Where one turn sends some rows of the set: a few examples, then the rows asked
ritu: [  7  15 -27 -20 -20   0   8  17   3 -15   1  -2 -12  13 -16 -25]
nom: [  2  16 -28 -20 -21  -3   8   5   5 -11  -3 -10 -11  11 -23 -22]
suk: [  3   5  35  10   1 -12   2  17  -5   3   0   8 -13   8 -19  37]
bago: [  0  -7  27  -7 -26 -16  -3  13   7   1   6  -4 -14   2 -31  35]
metom: [ -4   6  33   6  -3 -13   2  12   0   6  -3   0 -12   8 -25  41]
risup: [  7  15 -26 -12 -16  -8  10  -5   0 -11  -5  -9 -10   7 -23 -24]
nur: [  4  15  -8  -7 -19  -7  -3  17   2 -12   2  29 -31 -10 -22  29]
Saz: [ -3  22 -19 -22  -2   2  13   8  -2 -12  -6 -12  11  23 -18 -19]
buzan: [ -4  30  18 -11  16  -8   4   8  -5   4  -2  -6  16  26 -11 -14]
Kuvup: [ -3  30  18 -12  16  -5   5  15  -5   2   1  -2  15  27  -7 -15]
gop: [  6  20 -16 -14   5  -1  14   2 -10 -14  -6  -7  11  20 -15 -23]
linud: [ -9  31  17 -14  14  -7   4   8  -1   6  -2 -10  16  27 -14 -12]
mer: [  1  22 -18 -22  -1   4  13  14  -5 -14  -3  -6  10  24 -13 -21]
Zoze: [  5  14  -6  -1 -17 -12  -2   2   1  -9  -3  24 -29 -14 -27  29]
Lam: [  1  -7  26 -11 -28 -11  -4  28   7  -3  10   2 -15   6 -25  34]
Merom: [ -2  16 -10 -10 -23  -7  -3  15   6 -10  -1  24 -30  -9 -26  32]
poreg: [ -1  15  -9  -7 -21 -10  -3   5   5  -8  -3  20 -29 -12 -30  32]
dosu: [-10   8  31  -1  -8 -10   1  21   6   6  -1  -1 -13  12 -25  43]
kamul: [ 15  13 -24  -7 -11  -7  10   0  -6 -14  -2  -1 -11   7 -17 -28]
Gifez: [  0  21 -18 -17   2  -1  14   0  -6 -12  -7 -12  11  21 -19 -20]
Laz: [ -7  32  17 -17  12  -3   3  19  -1   3   1  -4  15  29  -8 -13]
mak: [-10  32  16 -18  11  -5   4  14   2   5  -1  -9  16  29 -12 -11]
gogum: [  2   5  34   5  -2  -8   1  29  -3   1   3  11 -14  12 -15  38]
Nemu: [ -6   7  31  -2  -8  -6   0  32   4   3   3   6 -14  14 -19  41]
ler: [ 15  13 -25 -12 -14  -3   8  13  -4 -16   1   3 -12  10 -12 -28]
fiz: [  8  13  -6  -1 -15 -10  -3   9  -2 -12   0  30 -30 -12 -22  28]
Mepe: [ 11 -10  29  -3 -22 -11  -4  29   0  -6  13  11 -15   4 -18  29]
mifu: [  7 -10  30   2 -20 -19  -2   6  -1  -1   5   0 -13  -1 -28  31]
lafad: [  7  21 -17 -16   3   3  13  11  -9 -16  -3  -3  10  23 -11 -24]
zat: [ 15 -11  31   4 -17 -16  -3  16  -5  -5   9   9 -14   0 -20  28]

zat goes to Lam
Gifez goes to lafad
kamul goes to ritu
Now find these:
Kuvup goes to mak
metom goes to gogum
nur goes to poreg

